0: [125  87  66  85 124 177 131 125 142 144 144 110 140 103  88  73  63 107 102 111 146 135 163 168 112 110 103 146 185 120  75 120  91 142 107 204 114 143 128 115  96  40  99  67 138 130 170 172]
1: [170 104 109 128 221 203 164 165 165 123  69 163  72 157 185 102 142 114 130  88 114 122  95 145 190 112 157 105  55 130 208 154 207 127 139 111 160  57 111 141 157 157 155 135 130 172 137  95]
2: [125 129 114 134  96  91 162  94 197 148 113 133 136 119 137 113 144 108 103 139 134 206 164 113  77 140 103 141 103 122 143  97 151 172 124  68 177  87 114  92  75 136 165 217 110  94  88  96]
3: [131 152 152 133  92  61 101 119 109  90 101  66 114 121 150 188 193 129 125 129 124 124 109  63 117 135 123 104 138 141 129 109 153 158 153  62  87 116 128 174 168 166  89 134 166 161 180 155]
4: [138 154 144 157 139 111 128 136 126 104 128 122 163 157 182 143 138  69 113 145 143 136 155  65 113 129 185 164 148 120 132 152 172 130 120  73 133 135 139 119 161 180 107 118 135 120 103  94]
5: [133 155 133  85  78  77  85 137 118 119 150  92 133  78 116 128 130 115 132 158 127 144 142  93  95 137 136 152 149 134 106 117 109 156 159 155 135 136 101 129 127 108 107 119 132 111 107 146]
6: [ 94 134 154 152 163 176 142 169 150 139  97  72 137 155 136 162 167 157 123 118  85 128 131  61  94  96 103 130 127 165  92  71 104 135 143 114  87 101 111 139 149 155  51 117  89 119  86 137]
7: [102  90  88 101 135 207 138 110 116 189 193 183 181 126 126 129  53 131 100 147 148 166 173 172 139 173  82 124 138  81 143 111 141 158 103 196 154 108 124 102 124  98 139 119 143 102  87 104]
8: [178 141 119  99  63  75 120  74 100 132 159 117 165 140 102 163  85 153 127 109 115 124 154 191 179 131  97 128 189 119 167 123 105 109 133 149 118 113 112  90  73  95 149  98 132  93 171 167]
9: [112 105 139 108 116 116 106 110  86  86  98 115 101 146 142 114  97  91 128 141 128 127 104  94  58 153 126 148 117 134 114 114  92  94 103 125 111 164 121  99  89  70 157 131 128 150 156 142]
10: [146 158 109 114  77  55  72 115 102 109 125 109  88  92  88 162 175 155 164 155 130 148 188 155 156 120  93  68 101 109  97  97 104  81 157  93 107 113  94 100 109 119  90 128 104  81  72 147]
11: [134 143 122 158 164 117 112 119  89 104 131 163  42 107 107 144 154  99 130 148 143 110 118 188 129 157 159 158  99  79  69  86  71 124 126 150  78 148 108 127 104  87 166 172 135 121 139 114]

[151 113  78 125 106  60  74 148 132 177 148 140 153  99 106 143 119 127 124 198 152 102 170 135 110 142 106 134 150  87 104 141 145 160 112 137 150 177 133 137 161  88 150 155 183 100 159 141] 5 8 9
[156 158 136 149 124  80 134 146 166 150 124 129 144 136 128 180 142 120 107 128  80 141 136 100 130 166 133 140 107 149 161 103 102 106 139  85 152 135 153 163 121  91  73 105  80  62 128 176] 5 6 4
[203 130 157 123 152 132 124 106 146 112  89 126  51 180 182 141 166 126 157  95  75  65  42 117 158  97 152 120  89 154 166 125 152  93 157 122 147  78 112 168 143 188 143 139  96 154 181 127] 1 3 4
[139 120 168 145 196 187 168 126 169 136  99 155 112 138 156  81 130 148 189 104 109  92  37 151 166 114 195 131  91 124 154 160 203 140 160 110 119 105 154 122  84 138 165 136  83 181 148  88] 1 4 9
[130 130 146 104 132 136 157 134 136  99  83  99 152 153 161 112 102  99 147 124 144 119 122 155 135 140 110  99 103  92 142 101 105  78  62 107  97 105 101 159 150 128 149 131 143 111 119  95] 9 4 11
[120 107 136 105 158 171 116  93 151  63 142 202 112 143 161  73 154 192 211 102 170  88  48  93 161 162 213 130  67 151 136 180 145  99 118 142 157 122 156 145 132 186 175 133 122 250 128 100] 1 9 4
[139 125 107 102 155 178 146 149 129  81  73 136 100 162 140  90 130  86 140 123 174 119 103 121 140 143 176 114  83 125  87 140 133 143 131 116  97 109 120 118 127  96 137 146 146 166 154 133] 9 11 1
[ 80 162 179 149 124 109  90  94 132 112 103  53 119  97 156 148 120 105 143 127 129 179 150  93  99 163 165 169 157 145 106  55  84 147 153 139 154 112 136 135 133 109 122 140 140 129 143 149] 5 9 3
[167 141 125 124 114  80 130 139 114 147 135 137 164 112  81 168 175 119 146 106  67 106 115 145  84  29  82 108 107 101  77 112 104 147 204 141 112 136 120 124 137 131 117 150 118 101 147 193] 5 10 6
[ 89 149 141 162 120  81 101 151 116 122 157  97  86  59  84 138 165 114  74  91  93 116 118  49  86 125 147 136 150 176 112 113  74  69 131 120 144 166 144 152 114 140  80  98  72 107  96 175] 5 6 9
[127  87 116 112 128 112 135  92 175 155 127 181 109 201 136  50 122 146 170  94 145  91  18 132 202 118 161 127  84 152 150 133 158  73 106 107 148  80 119 133 101 128 129 110  72 156 140 104] 1 9 4
[112 149 142 167 144  72 113 162 106 104 159 144  78 109  94  84 157 157 141 144 180 112 126 136 123 120 168 124 115 107 127 209 122 121 167 158 113 145  84 131 138 166 120 129  87  79  83 111] 5 11 10
[126 187 182 117  84  67 100 132 151 156  91  86 118 129 121 130 119 106 114 128  71 105 109  83  91 166 163 214 190 156 130  52 170 158 198 114 158 144 156 136 141  79  75 132 119 157 103 181] 5 3 4
[191 134 191 156 162 207 153  21 138 112 109 193 147 148 142 109  36 115 100  70 142 144 111 182 138 201 123 145 107 159 185 143 148 198 101 187 171  86 142 140 124 109 201 122 157 161 174 135] 7 1 8
[146 142 138 142 141 120  97 133 149 172 143 124 121 136 174 202 132 153 136 160  95 160 172 140 125 170 118 137 150 126 171  77 128 164 103 113 144 126 103 147 130 101 105 132 134  92 114 137] 5 4 6
[ 72 134 108 130 133 112  98 106 102 128 153 109 180 140 156 150 129 163 142 109 119 122 126  99  95  98  95 108 141 133 176 172 127 145 120 152 124 146 143 163 164 118 135 117 111  66 100 110] 5 4 6
[101  88 127 128 170 143 181 113 126 127 121 127 102 119 137 108 138 218 160  69 119 120  76 186 177 111 133 133  89 119 178 160 129  94 121 138  98  84  93 123  89 177 185 117  79 160 116  93] 1 11 8
[ 99 123 119 148 143 144 153  88 157 174 150  90 153 130 107 118  64 127 133 133 133 152 136 225 208 117  14 104 139  87 137  87 138 125  98 167 130  91 136 134 160 134 150 108 169  97 139  87] 7 8 0
[169 129 154 132 123 140 132 121 139 169 171 156 113 106  87 135 119 131  98  99 124 145 147 173 130 109 104 127 132 124 116 122  85  93 124 144 152 168 193 173 155 168 141 122 123 127 103 118] 5 11 7
[109 126 101 126 117  85 122 162  89 121 126 103 126  95  70 134 154 130 114 132 116  93 127 130  99  97 102  96 136 102  56 122  91 131 163 138 104 169 157 142 143 106 135 160 134  99 160 199] 5 11 9
[148 190 106 139 121  77 135 154 107 122 170 119 162 140 109 164 157 134  96 145  68  83 102 111 117  88  92 132 102 106  81 118  56  81 137 112 111 183 125 110 102  90  66 117 131 112 140 149] 5 9 10
